In the data rows, the value 128 means zero.
Here are some rows, each followed by its group. Rows of different groups can look alike.
[114 122 106 218 138  99 132 178  67 145 101  98 140  98  69 133 154 122 137 186 150 145 204 119  62 152 157 106 124 122 143 135 149 122  87 148 122 113 127 148 165 104 185 107 158 139 113 132] 0
[114 134 116 140 151  96 130 176 100  80 146  88 153 105 103 140 115 115 145 171 107 141 128 196 150 200  85  86 162  90 197 142 149  55 129 140 164 112 137 157 102 135 121 176 100 170 113 121] 1
[110 137 173 142 149 142 140 133 117  56 153  55  79 222 119 177 114  83 101 193 120 128 105 165 122 118 144 155 127 160 106 103 190 111 158 137  74 115  76  75 147  68 118 150 109 170 170 126] 2
[114 101 123  99 144 147 127  54 135 132 122 124 144 158 143 155 118 145 156 114 132 121 104 105 139  92 122 154 114 123 134 160 168 131 110 140 125 127  95 115 123  99 124 128 128 144 147 130] 2
[130  98 129 164 151 141 148 123 163 136 195  67 201  91 113  89  94  90 132 175  53 149  58 140 108 144 136 154  99  81 155 101 174  86 118 121 108 120 119 158 149 108 117  97 140 151 140 125] 1
[118 114 103 110 130 154 128  78 110 117 118 148 146 154 130 130 123 150 175 125 120 104 114 134 132 108 116 144 126 148 150 142 149 121 131 145 150 123 100 105 122 145 114 137 100 137 139 138] 2
[140 166 105 163  95  67 129 209  95 146 108  52 115  89 146 149 182 146 148 161  98 183 201 208  40 176  80  70 140  75 177  98 147 105 118 115 135  95 111 117 101 176  90 165 185 118 125 155] 1
[199 164 173 128 170 101  25 160 140 208 114 175 163 157 159  47 120 153  84  68  98 142 110 149 157 161 171 130  86 139  85 113  99 137 215  58 168  77 154  77  74 223  64 170  74 100  53  64] 1
[120 117 140 114 118 100 137  87  79  80 169 129  97 199 136 139 152 145 192  65 204  83 136 121 143  72 140  65 143 134 132 171 131 148 164 170 109 150 114 101 137 153 113 118 108 160 132  96] 3
[137 236 102  15  98 125 158 188 212  48 158  10 164  71 158 205 178 172  61 200 183 173 118 135 106 177  83   0  78 223 107  10  39  58 108 179 113 117 255 152 113  41 251 121 255  69 186  87] 4
[102 208 111 157 129 109  50 190  38 103  40 128 108 137 160 156  79 135 145 130 174  94 235 193  68 136 201 125 170 195  77 109  77 196 122  80 121 118 168 101  96 214 126 193 111  57 148 140] 3
[113 152 145 101 144 152 151 112 175  90 139 112  95 143 154 172  63 128 122 131 144 129 118 136 144  86 106  69 105 155  86 141  61 122 112 173 130 137 194 111 148 102 183 109 206  90 169 119] 5
[108 157  89  70 116 170  83  78 169 152 139 172  99 103 176 135  95 131 155 145 190  82 140 154 119  56 183 158 119 133  92 101 116 155 162 101 158 133 142 170 118 165 157 128  95  61 135 199] 3
[ 95 157  74 132 102 182 101 111 103 145  95 172  82 129 179 130 122 132 159 103 154 107 149 147  96  55 177 157 160 169  77  79 128 179 157 119 143 147 135 123 124 216 102 137 110  75 138 170] 3
[128 167 138 153 139 114  79 125 144  92 154  83 110 112 137 140  92 140 167 177 134 108  96 126  84  97 105 103 144 138 130 146  94  93 111 155 143 122 169 119 138 114 135  89 153 140 170 139] 2
[119  96  99 118 128 149 176 111 103 133 138 135 180 118  90 118 132 117 137 117 102 127 120 108 140 124 112 157 136 114 152 138 143 110  83 166 127 155  85 124 157  86 165 127 133 139 146 142] 0
[111 131 123 171 123 106 106 167 115 104 156 116 108  94  95 128 113 125 158 195 147 132 127 153  95 174 123 116 172  97 151 105 121  73 132 113 154 122 148 173 111 142 116 127 102 154 121 139] 1
[ 89  36 170  44  67 118  82 130 147  62 167  53 105  95 148 172  85 162  86 217 134 140   0 142 216 158  86  86 134 120  40 211  82  14  79  91 164 110 111 177 178  97 128  94  89 212 116 107] 4
[119  92 122 135 166 123 168 131 113  96 163 117 170 114  71 124 119 133 147 160 100 113 114 148 153 160  95 113 114 107 152 163 116  88  90 179 139 128 103 124 161  87 200 109 139 134 146 127] 0
[116 115 132 122 122 125 122 143 140 112 165 104 140 109  93 137 110 121 149 174 133 144  90 155 131 161 118 119 139 106 183 120 137  54 123 132 157 134 143 169 106 128  99 150  85 165 130 124] 1
[118 110 131  91  77 167 139 112 207 112 174  76 122 116 152 152  97 116 128 118 106 145  52 142 178 116  88 108  64 124 164 161 132  94 117 137 108 131 175 162 167 103 128 129 122 154 144 112] 6
[ 97 152 128 183 138 134  84 159 110 112 144 111  96 127 156 112 118 132 167 164 115 128 134 184  89 160 141  79 148  85 141 116 128  92 147 127 129 106 157 129 107 180 122 137 144 137 141 125] 1
[111 150 163 135 165 116 142 110 163  80 172 121 105 114 109 163  49 112 135 145 165  97 102 104 144 108 131  91 108 158  65 146  63 148 106 169 113 106 191 126 186  72 213  90 197  83 170 115] 5
[121 150 111 114  93 141 133 137 152 139 149 144 118  95  99 123 113 139 147 138 137 106 116 111 121 104 134 117 143 141 133 116 104 111 103 135 114 144 160 159 157 129 117 104 118 103 152 169] 7
[118 217 108 137 139 176 136 108 133 101 174 112  87 173 128 150 102 108 154 163 162 176 132 104 123 114 103  83 165  96 117  59 111  80 111 149 137 157 151 158  73 130 111 141 103  81 179 103] 4
[103 163  90 128 114 171  95  90 110 142  70 183  81 162 181 131 118 133 178  82 156  96 161 114  95  60 158 142 140 164  82 106 126 197 156 124 122 121 129  92 117 196  80 131 109  83 137 154] 3
[118 159  83 160 119 141 124 136 105 132  85 125 109 124 156 141 131 130 140 119 102 126 156 152  69 114 156 121 158  98 119  94 178 138 136  84 125 112 105 140 137 182  91 138  99 123 136 152] 1
[127  96 111 115  65 142 155 104 138 136 119 196 111 104 112  88 163 146 114 177 117 111 172  89  65 138 109 158 231  93 168 104 116 132  99  91 177 161  79 184 102 109 145  94 103 153 105 197] 7
[119  78 113 155 129 115 166 126  79 137 108 148 160 117  96 121 185 113 109 142 116 119 175  97  98 175 125 169 181  64 149 143 170 133  85 130 136 148  51 158 125  68 169 113 140 158 113 148] 0
[118 101 120 121 146 128 108  83 114 106 126 115 136 141 124 147 126 112 162 160 144 111 111 130 122 142 134 155 126 113 167 159 172 121 132 152 129 116 104 123 106 111 106 149  97 172 125 121] 2
[109 117  88 109 105 185 127  68 129 164 110 167 143 147 163 117 128 129 143  86 115 144 119 111 108  83 145 180 133 125 136 102 188 157 139 117 128 147  93 119 122 152  74 159  93 138 124 144] 3
[111 125 110 129 115 104 156 140 104 129 131 126 132  91  91 165 136 107 130 121 143 122 131 138 151 181 149 138 134 104 137 125 199 104 120  96 112 106 105 193 130 114  99 162  73 145 115 150] 6
[147 144 120  96 171  67 154  92 103  96 160  78 194 196 131 136 130 140 121  98  96 124 154  87 147  92  90 123 193 115 191 209 187 159 136 179 162 125  94  98 138  76 120 162 175 184 111  99] 2
[108 132 140 104  96 197  98  99 202  97 153 122  97 152 196 141  64 100 145 113 166 131  64 123 158  68 108  99  75 172 115 129  80 137 143 153 134 140 201 123 143 147 126 155 145 132 153  87] 3
[117  96 176 192  84 120 114 139  88 136  84 129  90 114  61  86 135  96  67 184 174  39 193 132  97 175  92  97 212  65 132 152  78 104 129 156 156 103 157 191  87  81 166 155 200 197 103  91] 0
[137  89 255 132 195  57 115 198 252  41 188  59   8 196 122 255  92 242 135 142 163 175  80 142 230 177  21  41  45 206  93 169  46  73  43 208  35  61 174 127 157  49 210  57 181  97 139 103] 5
[202 167 175 138 192  78  72 143 126 168 115 131 168 155 120  65 139 160  85  90  85 120 122  98 128 127 141 145 101 158 118 175 100 156 174 118 158  96 106  54  97 130 132 118 129 127  96  43] 2
[113  87 110 126 110 159 166 110 127 154 137 136 176 115 110 118 152 100 121 103 109 134 106  94 145 139 126 179 114  96 141 132 178 119  93 144 111 147  87 146 142  92 135 155 120 156 125 135] 0
[131 112 127 238 147  73 140 213  52 104 161  52 132 118 101 104 155 123 116 154 148 134 128 185 117 164 112 132 133  47 163 148 105  77 132 129 123 145 124 107 132 132 143 113 190 147 113 129] 0
[113 101 127 137  99 137 129 110 140 139 119 134  94 158 147 162 106 130 157  93 172 122  90 125 149 121 113 119  97 140 123 136 115 117 126 113 123 125 157 125 120 123 121 149 151 131 132 106] 3
[120 145 152 148 118 139  92 162 175  79 172  34 113  88 191 147 104  99 144 171 109 135  72 183 143 166  93  73  93 104 157 166 102  75 120 126 139  96 212 161 142 132 146 140 138 146 131 116] 1
[102 121 199 139 138 139 132 119 197 101 164 148  77 114 119 178 126 159 124 174 146  86 112  64 148 126 130 126  91 148 112 164  78 117  90 166  84  86 174 145 150 117 170 141 192 122 166 173] 5
[127 143 129 123 101 138 129 140 144 103 133 119 111 112 127 140  94  96 151 142 142 136 104 146 129 110 104 100 138 172 138 116  90  91 128 143 159 146 159 135 136 128 111 134 145 118 141 122] 4
[102 170  60 135  51 191 144 133  85 158  89 196 105 150 140  86 114 150 158  76 166  98 186 228 110  74 151 146 167 149  93  78 120 189 111 114 158 153  96 130  94 154 113 154  92 104 105 177] 3
[255  80 214 119 255   0  48 177 113 255 103 226 255 162  60   0 196 168   0  24  47 134 118   0 239 223 186 228  89 169 127 133 106 152 228  35 135  84  57  71  36 109  86 178 102 103   0   0] 0
[255 141 255  59 255  12   6 127 164 244 123 204 215 229 124   1 144 211  12  31  84 125  93  59 211 147 212 178  43 188  89 184  53 202 255  49 162  46 130   0  58 169  78 134  97  62   0   0] 2
[111 116 127 130 106 138 151 130 121 113 138  95 152 127 118 152 143  95 140 130 108 128 112 144 167 157 101 126  94 100 138 148 155 124 108 140  89 125 148 141 156 107 156 125 130 130 130 134] 0
[111  89 111 164 125  74 137 190  30 124  92 163 105 112  55 145 158  87 153 180 173 140 162 125 126 198 126 112 157  94 136 121 144 121  99 146 107 127  79 114 123 107 164 100 111 123 130 140] 0
[113 203 102 167 179  98 102  74 174  63  70  31  51 114 187 239  80  65  34 161  30 180 143 147  50  63 145  72 184 205 118  28 168 150 144  84 127  77  53  53 157 142 108 121 127 218 190 137] 6
[121 121 140  97  99 131 136 122 177 128 181 112 124 101  98 139 105 119 147 155 136 125  66 102 156 125 116 121 115 133 164 133 125 100 101 134  96 137 174 182 160  95 107 103 105 135 154 155] 7
[112 155 109 144 105 109 133 168  92 156 103 149  73 154 175 127 171 159 153 130 140 108 220 144 101 141 135  93 138 116 119 124 130 186 128 139  83 114 132  92 136 176 117 118 170  80 123 156] 3
[106 210  59 166  60 172  96 152  38 124  68 176  52 100 136  78 117 131 188 111 146  88 255 119  35 112 148 126 132 126  87  66 111 185 158 158 124 159 123 109  86 200  65 167 122  55 174 187] 1
[126 100 122  64 126 142 186  14 107 133 135 178 193 183  82 147  90 122 144 117 208 173  62  68 148  81  92 100 136 169  88  51 148  70 119 146 161 171 113 135 166 123  50 135 106 114 155 121] 5
[ 92 120 110  91 114 172 139  98 161 143 115 145 117 161 140 103 149  91 157 110 157  87 113 131 154  98 154 142 112 141 110 130 152 164 114 159  81 179 139 147 127 173 103 151 118 150 135  98] 3
[179 131 116  81 124 130 135 121 136 202 153 187 206 107  85  44 144 156 105 107  81 135 104  99 131 127 139 182 134 144 150 100 124 115 133 111 159 150 101 101 134 141 111 129  77 107  94 138] 7
[131 173 116 180 123 121  46 194 147  57 154  56  82  98 139 145  76  84 161 195 166  97 115 201 111 140 105  47 120 138 145 140  70  94 154 159 146  79 204 136 131 161 148 127 129 138 136 110] 1
[113 109 130 138 152 122 116  97 111 107 113 123 122 155 129 149 129 133 161 138 141 107 137 117 124 131 131 146 142 114 131 160 147 132 121 144 137 117 104 121 107 106 126 124 128 156 130 125] 2
[113 163 113  98 108 146 101 109 166 126 119 143  90 144 162 153 116 138 161 117 179 126 128 104 104  65 124 126 150 182 136 130  98 152 137 135 146 135 159 110 114 136  80 140 121 121 148 135] 3
[110 109  99 104 100 167 140 100 125 165 109 176 137 136 136 118 139 107 140  79 138 130 133 107 141 120 154 175 126 129 113 107 159 157 130 123 113 146 110 136 133 140  98 161  98 122 112 128] 3
[ 99 156  90 201 166 109  91 210 125 135 120 118 138  87 109 136 165 149 159 141 152 133 171 140  65 150 127 108 162 123 124 130 116 151 131 132 139 116 127 114 157 139 125 133 134 108 145 134] 1
[128 150  94  93  83 130 177 165 146 144 119 126 115  98 123 146 138 119 110 116 122 150 140 124 105 102 120 134 154 142 143  98 127 115 100 122 117 159 140 146 139 117 120 130 136 112 135 164] 4
[108 142  93 168 127 131 165 140  47 130 125 127 147 127  95 140 173  77 150 160 133 158 166 134 116 179 115 155 156  62 130  88 177 107  96 134 111 147  91 134 112 104 140 126 112 124 137 137] 0
[113 159 132 147  45 161 127 155 122 150  54 101  97 129 121 153 141  61 116 146 121 127 132 144 127 153 156 120 134 121 108 119 144 190 111 149  37 192 122 159 125 176 103 103 208  98 168 120] 6
[104  89 145 173 126  97 139 158  66 127 129 100 137 106  48 140 136  79 135 137 157 121 143 130 148 187 105 129 139  97 161 137 135 103 106 190 112 129 134 166 140  78 151 153 147 162 124  96] 0
[111 100  85  26 109 166 206  50 129 194  79 151 129 135 145 120 136  94 118  85 124 105 143  93 118 108 194 205 126 181  84 116 171 160 150  50  66 127  23 136 125 173 131 194  97 116 153 120] 3
[122 145 138  88 126 136 139 129 143 118 222 144  97  81 166 110 122  98 173 164 152 161  74 182 153 115 130 122 122 154 126  45 158 103  92 148 128 132 141 173  85 121 120  73 120 127 130 156] 7
[124 177 161 100 123 112 151 138 195  92 171  96  94  96 106 147  49 128  97 189 153 148  88 125 111  83 104  62 158 163 137 108  45  72 114 153 138 151 235 134 134  91 140 117 193 107 165 135] 4
[136  72 146 112  46 187 129  50 122 158  82 221 128 119 130 113 114  25 170 121 193 106  55  73 194 103 152 226 102 204  83 160 188 140 121 152 155 179  98  98 214  96   0 138 113 106 124 118] 3
[125 109 114 137 117 111 157 119  88 142  72 130 138 112 111 154 173 114 153 124  91 125 150 131 120 163 138 141 142  89 142 151 221 142 112 103 106 142  69 153 159 117  79 105 101 130 139 167] 6
[108 126 127  62 113 167 139  81 184 113 124 125  84 162 166 166  76 132 119 110 153 137 111 100 163  78 122 103  94 186 143 130  99 143 149 126 125 150 153 150 112 125  95 161 118 120 128 132] 3
[255 115 255  53 255  28  43 212 156 252 141 232 209 211  98  36 149 175   6  29 128 134 103  60 255 192 182 180  22 162  89 171  56 183 225  60 105  10 123   7  58 127 115 129  65  59   0   6] 5
[118 107 137 110  58 141 100 123  87 101 155 119  91  97 109  99  80  95 185 163 169 115 160  64 136 158  85 135  70 125 162 135 112 113 124 203  90 172 156 144  92  86  72 178 137 130 179 162] 0
[255 126 255  83 255   6   0 137 156 234 132 177 216 222 131   0 157 202   8  50  82 130  77  81 210 173 185 181  45 173 111 183  54 170 255  36 171  40 118   0  49 175  65 137  91 105   0   0] 2
[113 133 136 192 158  90 126 202  71  90 143  78 155 109  92 123 129  97 163 166 160 124 146 195 106 190 108  83 113  75 139 133 119  42 132 119 163  92 163 145 121 159 145 139 131 158 121 118] 1
[109 114 116  61  58 217 120  44 188 157 103 149 108 176 196 153 115 124 138  84 118 133  82 113 166  72 139 156  93 144 139 113 186 192 157 121  82 151 113 133 123 184  37 158  97 131 140 133] 3
[110 185  88 157 166 113 115 138  73 145  44 116  93 130 137 133 138 127 129 130 137 109 224 139  51 121 162 134 175 116 144  86 155 140 149  83 143 133  88 148  54 181  65 158 120 137 116 159] 3
[116 188  96 204  79 152 127 171 142 112 122  84 145 109 121 119 139 150 137 127  90 145 106 131  68  98  99 102  97 135 140 111 140 117 128 125 111 108 136 134 127 135 117 105 145 150 148 102] 1
[122 131  83 135 147 145  96 163 114 118 149 108 143  96 173  94  95 112 149 116 108 131 110 166 120 103 153 113 105 118 100  99 107  93 135 111 115 132 132 136 117 149 149 105 113 132 131  98] 1
[127  70 104 117  78 161 169 100 130 151 160 148 188 131 138 124 172 105  90  77 117 163 130  83 125 132 121 177 136  82 173 145 188 128  97 137 131 186  86 157 134  74 144 143 123 170 115 125] 0
[112 166 123 152 146 123 129 117 119 129 103 119 115 153 206 159 157 179 129 126  95 107 181 146 106 132 140 112 137 123 110 147 150 175 124 102  86 124 113 128 161 147 132  79 145  83 147 195] 6
[115 118 134 114  97 167 119 139 197  86 175  78 125  80 159 148  97 111 115 147  83 138  74 168 166 115  58  98  99 160 157 128 107  79 143 145 125 125 185 154 117 114 132 147 133 142 143  96] 4
[103  55 110 105  78 169 173  83 151 126 147 143 157 115 147 131 206  84  80 157  85 145  96  61 131 199 101 231 125  41 177 145 166 129  97 155 134 172  36 182 139  74 143 179 157 205  84 161] 0
[133  95 114 146 140 124 164 124 173 105 113 121  48 153 137 172  93 122 131 114 128 111 112  60 143 130 138  87 134 102 110 111 111 108  91 114  99 128 119 186 150 103 186 119 205 132 185  81] 5
[117 160 112 182 155 117  89 144  92  97 116 104 120 121 141 134 130 137 175 156 123 106 137 165  86 128 119 110 147 112 126 131 130 106 138 139 157 106 124 111 114 154 130 115 135 135 149 139] 2
[126 144 170  72 114 120 154 108 219  82 199 102  99 111 104 168  52 133 120 174 143 152  55 110 141  89  99  75 131 181 146 133  52  87 110 151 129 144 225 145 157  72 153 102 173 117 166 125] 4
[128  84 118 113 109 174 149  83 157 155 179 112 203 109 125  92 125 106 119 118  78 157  52 112 154 128 102 178  94  86 158 135 174  87 109 148 132 154  94 144 157  85 132 146 120 182 127 109] 0
[127 119 120 115 116 182 101  90 151 150 146 157 146 150 152 107 102 116 146  90 125 123  98 109 165 103 116 154  92 139 121 118 112 127 154 111 137 121 160 119 131 160 105 147 119 128 128  91] 3
[106 156 120 140 113 147  84 139 141 103 127 126  80 133 170 136  91 113 165 132 146 114 117 157 134 124 134  78 113 159  94 137  92 146 158 131 125 102 179 125 124 181 134 130 126 112 137 109] 3
[103  89  84  81 112 155 174  94 105 133 133 112 126 116 147 182 157 159 100 145  84 123  93 176 142  79 149 181 121 131 137 131 215 133 147 125 146 176  97 147 116 168 106 116 109 141 144 192] 6
Which 3 groups are nearest to each row below, nearest first, going by the average distance to the group's rows?
[127 147 180 108 134  85 157 157 203  85 210  92  87 100  84 169  65 160 125 197 154 154  69 109 131 117  87  87 146 161 153 120  53  61  93 154 119 135 211 150 152  72 164  87 169 111 163 140] ~ 4 7 5
[128 147 137  82 123 125 146 107 217 132 230 135 103 126  78 136  78 175 130 134 155 129 124  98 109  82 136 123 119 139 106 148  72 143 103 122  86 167 222 138 193  99 180  60 150  73 167 140] ~ 7 4 5
[107  76 123 110 121 141 149  99 108 152 153 142 127 112 152  92 138  92 140 126  94 138  64  69 105 180 156 168 154  17 177 119 181  53  84 126 138 172  51 191 103 100 106 172 148 215 174 149] ~ 0 7 6
Which 3 groups are nearest to each row below, nearest first, going by the distance to the group's nearest row?
[118 191 131 101  83 168 160  85  92  66  93  96 164 152 142 176 107  74 164 183 110 102 110 180 149 121  92 162  65  72 139 143 178 100 112 150 118  97 255  54  99 117 126 151 137 167  61 122] ~ 0 2 3
[113 112 132 115 136 129 151 119 141 122 127 136 110 132 106 153 113 124 127 120 135 112 134 119 160 118 137 108 108 123 109 146 117 155 104 147  96 124 144 131 171 113 160 107 147  98 142 131] ~ 0 7 3
Which 4 groups are nearest to each row below, nearest first, going by the distance to the group's nearest row?
[116 134  95 163 111 130 122 163  70 154  91 172  95 138 134  98 160 122 146  90 171 124 160 141 121 110 152 153 143 125 116  96 117 168 157 103 115 147 118  94 118 194 101 130 125  96 110 153] ~ 3 1 2 4
[116 145 125 172 143 143  86 119 129  95 140  89 128 133 161 134 109 123 172 146 114 110  99 139 111 114 109 111 119 118 123 151 129 122 125 149 135 103 140 110 131 137 135 113 149 155 160 120] ~ 2 1 3 4
[121 135 138 106 154 108 140  94 128  91  94 112  85 126 112 161 123 158 123 110 133 159 167 116 120  85 104 125 156 155  85 138 114 149 107 154 129 146 119  78 121 127 150 120 160 135 161 125] ~ 2 3 4 5
[130  96 138 123 149  72 154 134  97 105 111  74 146 144 103 179 157 127 146 162 127 150 145 148 121 165  97 122 145  98 186 162 171  80 101 160 142 120  93 123  91  83 125 146 139 181 126 115] ~ 2 1 0 6
[ 99 155 139 108 128 179 119 128 182 120 141 163  89  99 183 146 124  98 176 146 181 122  77 146 206  68 102 128 106 174 104 115  70 209 139 190 101  86 152 153 123 162 120 158 151 126 147 117] ~ 3 4 5 7
[107 168 111 210 153  98  82 204  80  90 118  90 101  99 127 138 126 111 159 168 147 120 162 201  86 171 125  84 152 103 116 106 106  95 140 117 145  88 148 132 104 164 139 134 138 135 126 123] ~ 1 2 0 3
[114 118  96 132 118 130 164 122  99 142 123 135 156 116 110 140 163  98 127 124 112 141 138  89 101 121 136 180 154 105 141 132 156 135  81 162 109 169  87 137 142  81 147 135 158 147 134 154] ~ 0 4 2 6
[118 119 125 141 199  81 141 131  49  93  80 133 140 157  95 151 160 143 172 170 135 109 186 174 110 132 150 107 158 104 136 132 156 107 131 153 141  89  97  79 122 124 156 127 131 134 129 162] ~ 2 0 1 6
[129 106 106 104 122 128 188 126 210 129 186  91 114 118 112 163 127 160 103 115  76 158 113 153 131 145 126 112  94  76 135 130 178 131 115  98  88 132 152 174 199 117 153 114 115 113 147 135] ~ 0 6 7 4
[103 129 167 107 166 107 167 130 167  77 200 120 131 127  55 114  57 163 178 173  99 136  56 140 161  80  88 119  74 192 171 129 114  90 108 186 111 199 136 137 121 173  88 110 127 146 193 151] ~ 7 4 1 2
[129 139 110 158 151 119 133 159  91  96 146 125 144 105  78 112 119 137 168 168 111  96 136 151  98 143 114 103 151 121 142 143 100  97  94 180 144 133 114 124 149 119 186  83 139 122 163 159] ~ 0 2 7 1
[111 107 142  41 129 105 120  65 161 115 183  61 106 142 141 179  97 198 144 189 174 189  19 131 174  53 152  98 155 116 194 192 132  21  76  90 129 128 136 187 189  85 200  73 124 110 192 189] ~ 7 4 6 2
Which 4 groups are nearest to each row below, nearest first, going by the average distance to the group's rows?
[115  73  99  96  73 187 172  48 151 168 119 149 178 128 153 101 172 131  94  94  67 126 124  90 113 125 114 200 146  60 145 134 208 157  90 109 133 163  42 165 150  92 139 111 106 177 116 155] ~ 7 0 6 3
[129 169  99 120 124 132 143 119 108 161 145 175 152 110  48  90 113 144 142 162 124  77 162 112  94  94 134 137 177 134 140 107  95  91  98 113 148 151 157 132 147 128 128  91 150  93 157 164] ~ 7 1 3 0
[ 98 203  88 194 137 130  90 181  61 126  56 171  82 113 156 125 153 119 171 115 170 104 221 175  66 101 182  90 164 139  52  61 107 176 160 119 125  94 147  93 132 204 135 136 145  65 129 176] ~ 3 1 6 7
[112 111 156  69 121 111 164  96 167 113 158 156  85 128  78 161  75 142 141 149 165 111 120  82 163 112 136 105 116 149 135 139  94 135 108 158  88 144 175 154 153  91 126 104 131  87 157 156] ~ 7 4 3 5
Which 3 groups are nearest to each row below, nearest first, going by the distance to the centre of the group?
[124 170 108 126 122 124 150 156 144 108 109  89  98 121 159 169 132 123 113 110 107 126 151 163  92 103 110  86 130 126 123 127 123 141 121 124 122 129 150 121 147 129 150 112 153 104 151 149] ~ 6 1 4
